Rotation paths and how fast each direction turns (deg/step)
Each turn is a multiple of 5 degrees from 10 to 175, or 0.
Each row of a path follows its step; steps can be skipped.
path 1
step 1: [  6  -1   0   1  -6  -2 -20   2   5   9  -2  -6   7  -3   3 -10 -11   5
  -2  15   4  -7  13   2  -3  -2 -10   1  -7  -1  -9]
step 2: [ -7  -1  -7   6  -6  -5  -4 -12   6   2 -18   0  -8  -4  13  -5  -5  -1
   1  -9   3   8  -4   1  -7  -8  -5 -11  13  -5  -1]
step 3: [  3   8   4   8  10 -12  -6  -6   0  -1  -3   5  11  -3   7   6   7 -14
   3  -8   6  -5  -2 -13  -2  13   1   3   5   5  11]
step 4: [  8   3   3   1  -6  10 -10  -5   0   1  11   5  -6   1  -4   8 -13   6
  -4  -8 -11  -5   9  -8   1   1  14   8   9   3  11]
step 5: [  7  -2  -8  -3  -4 -14  -1   8  -2  -3  13   7  11  10   9   0  -1  11
  -8  -7 -10   5  -4  11   1  -7   6  -7  -4  -8   0]
step 7: [  5   1  -6   1   4   0  -7   2   0  16 -14   4 -20   3 -11  -3   2  -4
   8  -1  -4  -3  -2   3  -3   3  -1 -18  -3   4   5]
step 8: [ -4 -12   5  17   1   0   1 -11  -3   5   1  12   9   2  -5 -12   9  -8
  -1   0  -8  13  -4  -5   0   4   4  -1  -2   7   4]
step 9: [ 13 -12   9   6  -7  -8   0  -1  -5   4   7  -7   1  -6   2  -2 -11   4
   4   1  -6   0  14  -2   2  15  -9  13   2   5  -3]
step 10: [  4  10  -3  -1 -16  -6   7   9   3  -5  -6  -5  -8  -1   2  -5  -2   4
 -12  -7  -5  14   2   0 -13   2   2   2  11 -13  -1]
step 11: [  5  -8  -4 -11   7  -9   2   2   7  -4 -12  -4  11   7   3   5  12   3
  -5   6  10  -2  -3 -12  -6  11  11  -3  -1  -8   9]
Directions:
[ 1  0  5  4  2 -1  3  0  1  0 -1  3  5  2  2  3  7  2 -2  3  2 -1  1  1
  0 -1 -2  1  1  0 -1] => 135
[-2 -3  0  3  1 -3 -5 -3  1  3 -1  1 -3 -7 -2 -2  3 -1  0  2  2  0 -1  3
  2 -1 -1 -1 -1  2 -3] => 60
path 2
step 0: [  8   1   0  -4  -3   1  -9  -6  12  -5   3   8  -4   1  -4  -1   9  -1
   3  -9 -11   2  10   0   6   1   4  -7 -11  -2   0]
step 1: [  2  -8  -3   2  -1  12 -10   8   7   1  11   5   3  10  -6   6  -1   1
   6  -7  -4   3  -1  -5  10   0   4 -10   1   2   0]
step 2: [  1 -10  -1   6   4   6  -6   3  -3   4   8   9   8  -6   2  -2   2   0
   6  -3  -2 -13 -15  -4  -1   1  -4  -7   5  -2   3]
step 3: [ -6  -2  -1   0  -2  -6  -7 -10   9   3   3   9  -1 -13   5  -8  -1  -2
  -3  -3  -8 -11  -4   2   7   4  -7  -3   1  -6   2]
step 4: [  3  -6  -1   5   3  -2  -1  -4  12  -1   5   9  -2   0  -4   0  -3  -1
  -6  -2 -11   7   5   7  18   7  -3   3   5   0  -1]
step 6: [  6  -5  -9  -3   0   4 -10  -2  -4  -3   0   3  -5 -10   3  -9  -1   5
  11  -4  -6  -7  -4  -6   3  -5   2  -7  -1   7 -11]
step 7: [  4  -4   0  -8  -3   0  -6  -1   6   2   4   4   0  -7   5  -1  13 -12
   4  -9  -9   0  -3   3   6  -2   3  -5   3  -6 -14]
step 9: [ -3  -1  -5   9   7   2  -8   2   7  -3   6  11   5   0  -5   1 -11   6
   6  -5   1  -4  -4 -11  10  -3   1  -8   3  -3   6]
step 10: [  1 -10  -3   7  -2   0  -7  -3  -2   2   1   8   9 -15   2  -2  -6   3
  11   1  -3  -4  -5   8   7   2  -3  -3  10  -6  -3]
step 11: [  7  -8   5   2  -5  -2  -4  -3   3  -4  -1  10  -2 -13   4  -9   5   2
  -7   0 -14   1   4   7   4   6  -9  -3  -3  -3  -3]
Directions:
[ 4 -2  2  3 -1  0 -2 -1 -4 -4 -5 -3 -2  1  1  1  0  0  2  2 -3  1  4  4
  2 -1  0 -4 -2  4  0] => 60
[-1  0  0 -1  3  1 -7  3 -4  3  0  0  4 -2  3 -5  1  2  2  4  1  2 -2  0
 -2  0 -1  0  1  1 -1] => 90
[-1 -2 -4 -4 -2  2 -2  1  3 -2  2 -2  0 -1  1  5 -3  0  0  5 -3  3  0  4
 -2  4  1  0 -1 -4 -2] => 110
path 3
step 0: [ -5  -1   4 -13   4  -3  -5  11  -8  -1   4  12   1  11   2  -4  -8  10
  -7  -2  -9  -1   4  -1   1   2   6   8 -10   7   4]
step 1: [  8  -6  -9  -1   3  -6  -8   8   0   8   1  -1  -4   7   3  13   0  -5
   5   3 -10  -1  -1   0   0  10   0 -20   0  -3  -4]
step 2: [ -1   0   3  12 -10   5  -1   5   3   7  -2  -8   1  -3   9   8   0  -5
   5   4  -7  -7 -11   0   8   0  -5  12 -13   6   8]
step 3: [ -1   6   6 -10  -4   7 -11  -7  -8   4   5 -10   4   3  -5   1 -10  12
  -1  -5   3   3   6   4  -2  11   4  -1 -12   0   5]
step 4: [ 16   0  16   9   4   1 -12   0   3  -2   4   5   0   6  -3   4   3   0
   1   2  -1  -8  -5  -3  -9  -1   2 -10  -1  -9  -8]
step 6: [  0   2   0  -3   6   8   7  -5   0   6  12 -13   5  -3   3  -2 -16  12
   0  -5   3  -3   4 -11   0  -7   4  -6   3   3  -5]
step 7: [  6   5   3   3   6   3   0  11   1 -10  -2   0 -12 -10  -7   6  -1   7
  -7  10   7   6 -10  -1  -8  -8   4  -6  -5  -4  -8]
step 9: [  1  -5  -6   1  14   5  13   0  -1  11  -5   3   2  -8  -5   2  -7   2
   0 -13 -13   3   2  -5  -1   5   1  -9  -3   3  -3]
step 10: [  2   3  -2   8  -2  -4   7   8   2 -16  -3 -10  -4 -11  -6   8   5   0
   7   3   0 -12   3   8  -1  -1   0  -4 -11   6  -1]
step 11: [-10   6   2 -10   3   6   2  -9  -5   1  -6  10   4   3  -2   8   3   4
  -9   7   2 -15   3   1  -2   7   0  12  -7   3   2]
Directions:
[ 5 -4 -1 -3  2  1 -4  0  2 -1 -4  6 -1  2  1 -3 -1 -1  0  0 -4 -2  0  2
  0  1 -1 -1  4 -2  0] => 95
[ 2 -2 -2 -1  1  5  3  1  3  5  2  0  4  1 -1  5  3 -1 -2 -1  2 -1 -2 -2
 -2  2  2 -1  2 -5 -1] => 140
path 4
step 0: [ -1 -11  -6 -10  -1   9   8   8   1   1  14  -5  -6  -4   1   3 -10   6
  -6   2  -9   0  -8 -12   3   7  -3   3   2   9   1]
step 1: [  3 -14   5  -5  -8  -9   4   3   1   0  20   5   2   0  -8   4   5  -2
   7   4  -6  -2 -10  -1   0  -2 -12  -2   5  -4  -1]
step 2: [  0 -14  -7  -4  -1  11  -8   8  -6   4  11  -4  -8   4   2   2   3   7
  -5  17  -4  -4  -9  -1   2   5  -3   2   6  -3   3]
step 4: [ -6 -18   3  -3   3   6   0   8  -7   1  10  12  -3   7  -7  -1   0   4
   1  10  -7 -12  -2  -6  -1  -7   0   4   6  -2  -4]
step 5: [  3 -13  -2   4 -12  -1  -2  10   5   7  10   1   1   0   0  -2  -2  -1
  -4   7  -3  -5  -3   2  -6  17   0  14  10  -3  -1]
step 6: [ -3 -15   3  -9  -6  12  12   7   3  -1   9  10  -1   4  -1  -8   5   4
  -7   4   1  -8   3  -2  -2  -4  -7   7  -6  -4   7]
step 7: [ -4  -6  -1  -2   1  -1   6   9  -2  -4  12  -2  -2   5  -9  -8   1  -7
   7   8  -2 -12   4  -3   1  11   3  11  11 -13  -4]
step 8: [  8  -7   6   2  -7   8  11   3  -1  10   1   2  -4   5  -6 -12  -1   7
  -4  11  -1 -10  -7   2 -11   6   1   8  -4  -2   6]
step 9: [  0   2   1  -2  -2  10   6   7  10  -9  13   8   5  18  -1  -6   1  -2
   1  -1  -3 -10  -2   3   2   4   2   8   7  -9   5]
step 10: [ -2   7   0   0   0   9  13  10   1   4   5   6  -5  -4 -11  -8  -2   3
   4  15   4  -6  -2  -6  -9   1   1  10  11   1   2]
Directions:
[-3  2 -2 -4  1 -1  3  2  3 -4  2  3 -3 -1 -1 -1 -4  1  0 -2  3  2  3 -5
  3 -2  0  1 -2 -1 -3] => 115
[-3 -1 -4 -2  5  2 -3 -2 -1  0  0  0  2  0  5 -2 -4 -2  1  0  2 -2 -2 -1
 -4  2 -1 -2  5 -3 -1] => 145
path 5
step 0: [ 16  -2 -11   2  -1   7  -6 -13   7  13   8   5   4  -4   1   3   5  -9
  -7  -5  11  -4   1  10   1   6  12   2   9  -1  -1]
step 2: [ -4   4   7   0  12  -6  -4  -2   6 -14   8  -3   2  -6   3   2  -8  11
  -6  -3   8  14   3   5  -2   2  13  11  -2 -11  -1]
step 3: [ 10  -4  -7  -4  11   6 -12  -2   1  -9  12  14   5   5   1  -2  -3   2
 -10  -6   9  14 -10   5  -7   5  -5   0   1   3  -6]
step 4: [  2 -10 -11  18   6   5   1  -1  -7  -1  -4   1  11  12   7 -12   1   1
 -11   3   1  -4  -6  10   1   8  -2   8  -2  -4 -11]
step 5: [  1  -5 -10  12   4  -5  -5 -14   6  12   1  -2   7  -7  -2   1  -8   8
  -2   3  10  -8   2  -1   1   4   8  11   1 -18  -3]
step 6: [  5  13  -7 -10  -2   4 -17 -11  -3   2   9   8   1  -7   3  -2   2   5
  -3   1   5  -8  -4  11  -4  -4  13   0  11  -5  -8]
step 8: [11 -6  5  2 16  3 -4  2 10  1  5 -2  5  3  3  1 -7 -2 -8 -7 16  9  4 -3
 -4 12 11 15 -4  0  2]
step 9: [  9   2  -6  -7  19   0 -12   2  -7  -2  -2   8  14   6   5 -11  -6   5
   5  -1   2   0  -7   6  -6   5   1   5  -4  -7 -11]
step 10: [-11  -7 -10  12  -2  -4  -7  -2  -8  -4   2  -1   6  -7   3  -5  -6  12
 -10   7   2   5  -6  13  -5  -1  -3  10  -8 -11 -10]
step 11: [  3  -8  -9   6  -7  12  -9  -8   4   9  11   5   0  -5   2   6  -4   2
 -15  -1  18  -7  -4  -2  -4   3  -1   8   8  -4  -4]
Directions:
[ 1 -4  0  2 -3  0 -1 -5 -3  2  0  2 -8  1 -1  2  1 -1  1  3 -1 -4 -1  0
  0  1  3  0  0 -2 -4] => 60
[-3 -1  0 -2  3 -1 -3  4  0 -3  2 -1 -4  4 -3  2  2  0 -1 -3  0 -2  6  1
 -2  1  2  0  3  0  2] => 65
[-1 -1  1 -1 -1  5  2  2  0 -1 -2  3 -1 -2 -5  1 -2  0  3  2 -6  0  2 -2
  5  0 -1 -2 -1  2  3] => 0
[ 0  3 -3 -1 -2  0  0  0  2  6  3 -5  0 -1  0 -1  0  2 -3  2 -1 -5  0  2
  4 -1  2 -3  4  1  3] => 60
path 6
step 0: [-2  5 -8  2 10  7  1  4  0  2  2 -3 -9  5 -7  2 -4 12  6 11 -8  6  6  6
 -1  6 13 19 -4  2 -3]
step 2: [ -5  -1   3  -3  10  -6   5   4  -5  -2   7  -4 -22   0  -1  -5 -10   3
  -6  -4   8   2   7 -10  -3  -8   2  -1   7   7  11]
step 4: [-4 -6 -7  6  0  6 -3  2 -1  2  2 -4 -5 -6  1 28 -6  0  3  1 -9 -3  1 -6
 -6 -3 -4  3  4 16 -1]
step 5: [  2   1 -16   2  12  10   4   9  -7  -1   4  -2   0   0  -1  -6  -8  14
   9   4  -2  -4  -2 -10  -4  -3  15   5   3   1   5]
step 6: [ -5  21   4   1  -1  -1  -3  -2 -11   0  -5 -10  -9   5   5   7 -12   4
   4 -15  -4  -2  -9   2  -3  -3   5   2  -6  -6   1]
step 7: [ -9  -5  -2  -1   2   1  -3  12   3   1  -3   1 -18   7   4   6  -4  11
 -10  -7   0  14   2  -8   0   7  -2  -2   1  10  10]
step 8: [ -1  -6  -3   7  -2  13  -6   5  -4   1  -2  -1 -13   8  -2  -2   4   4
  -5   0   4  -6   5   7  -2 -14  11  18  -5   5  -5]
step 9: [-10  -4  -9  -2   8  -3  -1  -9 -12   4  -1  -6 -12 -10   3  18  -7   2
   9   4  -5   5   3   6  -4  -3   3   3   1   0  -8]
step 10: [  2   2  -8 -10  10   5   0   6 -12   1   2  -6  -6  -2   4  -4   1  10
   9 -10   2  -8   7  -5   5  -1   5  -6  12  12  11]
step 11: [ -7  14  10  -2   1   0   1   2  -2  -7   5 -12 -14  12 -10   5  -7  -3
   3   0  -6  -9   2  -4  -2  -1   5  12  -7   3   8]
Directions:
[ 2  1  3 -6  0 -2 -3 -1  3  0 -3  0  1  3 -4  3  2  2 -4 -3  0 -1  1  0
  0  1 -1  3 -1  1  6] => 90
[ 1  6 -1 -2  1  4  1  1 -4  0  0 -2  4 -1 -2  0 -2  1  1  3 -4 -2  2 -2
  2  5 -2 -1 -5  2  1] => 65
[ 0 -2 -4 -3  0  0  1  1 -1  1 -3 -5  0 -1  0  4 -3 -8 -2  0  0  5 -1 -1
  0 -1 -3 -2 -1 -1  2] => 140
path 7
step 0: [ -6  -1   4  -1  -6  -9   3 -13 -12   3   1  10  -4  -8   1  -3  12   6
  -5   5  -9   7   1  -3   4  14  -1  -5   1  -5  -6]
step 2: [ -7  -7  -1   7   9   8  -2   7  -9  14  -3  10   1 -12  -5  -8  -2   4
  -5  -7  -2   3  10  -6   1   9   2  -1  -3  -8   4]
step 3: [  0   2  -5   6   3   1   5  -6  -1   8  -6   6   1  -7  -8  -7   2   1
  -5  -6 -13  -9   4   0  -1   4  11  -8 -15 -10   7]
step 4: [ -4   1 -12   3   4  -3   5 -13 -12   0 -12  -4   0 -11  -3  -1   7   0
  -3   5  -3   3  10  -6  -6   3  10  -9  -6  -2  -5]
step 5: [ -4   4 -12   8 -12   5   2   1 -13  -1  -4   4  -1  -4   6  -5  11  -2
  -4   7   2   5   1 -12   8   4  13  -3  -6  -1   4]
step 6: [ -2   3  -2   6  -7   5  -3  -6 -17  17  -6   5   3  -2   0   3   5  -2
   4  -9   0   5   3 -12   8  -2   5   1   2   2  10]
step 7: [ -3   1  11   7 -11  -5   6  -8  -9   7  -3   8   6  -2  -3  -5  -4   4
   6  -5   1   1  11  -8  -1   7   4 -11  -6  -4   9]
step 8: [-10  -2  -2   2  -8  -9  15 -10  -7   5  -6   2  -1  -9  -1 -12  -1   0
   8 -10   2   6   6   3  -4   0  10   5  -5  -2   1]
step 9: [-18   1  -5  -9 -11   2   3  -1  -8   6   1  -2  -9  -5  -5 -14   6   7
  -7  -3   3   1   8  -9  -3   4   2   2  -6  -3  -2]
step 11: [ -3 -10   3   0   5  -6  -6 -11  -5   1  -4   3   0  -1  -6   2  -2   2
   0  -2   0   2  11 -20   3   7  11   4 -12  -1   4]
Directions:
[-1 -2 -4  0 -4 -2  4 -6  3 -2 -3 -1 -2 -1  3  0  2  1 -2  1  1 -2  2  4
 -1  1 -1  0  2 -2 -4] => 85
[-2 -1 -3  1 -2 -4  1  0 -1  5  1  0  6  4 -3 -1  0  0 -3  2 -3  3  4  1
  1  1  2  1  0  1  0] => 0
[-5 -1  0 -2  1  1  1  6  3  2  0 -1 -2 -2 -1 -3 -2  2  0 -3 -2 -1  3  5
 -5  0  0  0 -3 -2  0] => 55
path 8
step 0: [ -2  -5 -13  -5  -6   4   1  -1 -13   3   1   1  -7  -6   2   1   0 -11
  -3   1   6 -11   2  16  -4  -6   0  -3  -7 -10   1]
step 1: [ -4   2   6 -12  -2   2  -4   3 -15  -4  -1   8 -15  -1   0  -9  -6  -3
  -2   6   0 -11  -3  11  -9   2   2  -8   0   0  -4]
step 2: [ -7   8  -2  -2  -2   2  -3  -5  -9  -3   4  -1  -6 -11   3 -11   0  -7
  -3   3  -7   4  -7  19   2   6   3   0  -4  -7 -11]
step 4: [  1   8   2   1  -2   2  -8 -11  -4   4   7   1 -10   4 -11  -3  -5  -7
   1   5   1 -11  -7  11 -13   4   8  -3  -2   2  -7]
step 5: [ -9   9   2  -1  -9   1   2  -1  -5   0   5  -8 -13   3 -11  -1  -1   2
   5  -9  -2   0  -4  20   1   5   3   6  -3  -3  -6]
step 6: [ -6   2  -7  -1  -2   8  -8   6  -5   6   5  -7  -2   3 -10   1  11  -3
   5   6   7 -13   2  16  -1   4  -1   5  -2  -7  -9]
step 7: [  0   3  -4  -8  -4  -1  -2   1   2   7   2  -4 -12   3  -2  -5   0 -11
   1  -5   8 -14  -2  16 -12  -5   5   0   9  -4  -5]
step 8: [ -4   8   6  -9  -5   5  -1  12  -1   8   1   5 -15  -1  -2 -10   4   1
   1   2  -2   1  -3  16  -3   9  -1   7   7  -3  -9]
step 10: [  7   5  10 -14  -6   3   0  -4   3  14   3   3  -9   3 -10  -2  -4  -8
   2  10   5  -8  -1  13   2  -6   5  -2   2  -3   3]
step 11: [  1   1   4  -5  -4  -5  -4  -2   2   7   9   9  -8  -1 -11  -4   4  -4
   5   5  -1   6 -16  16  -4   8   5   6  -2   3   0]
Directions:
[-3  3 -5 -3  5  2 -2  2  0  3 -1  3  0  3 -4  2 -2  1 -3 -1 -2  2 -1  4
  1 -3  0 -3 -1  2 -1] => 0
[ 3 -2  3  0  1  0 -1  3  0  1 -4 -1 -1 -3  5 -2 -2  1 -5  4  2  2 -1  4
  2  0  3 -2 -2  1  2] => 45
[-1  1  0  3 -3  2  4  3 -2  1 -2  3  1 -1 -1  3  1 -2 -2  0  0  5 -2  1
 -3  0 -3  7 -3 -3  1] => 125
[-1  1  1 -3 -4 -2  3 -2  1  0 -2 -3 -2  0  2  1 -3 -1  0 -7  0  1  2  2
  2 -5 -2 -1 -1 -2  3] => 155
[ 2  2 -1  0 -2 -3 -1 -3 -1  1 -2  4 -6  0  1  1  2  4  0  0  1  1 -3 -1
 -7 -1  1 -2  2  1  3] => 110
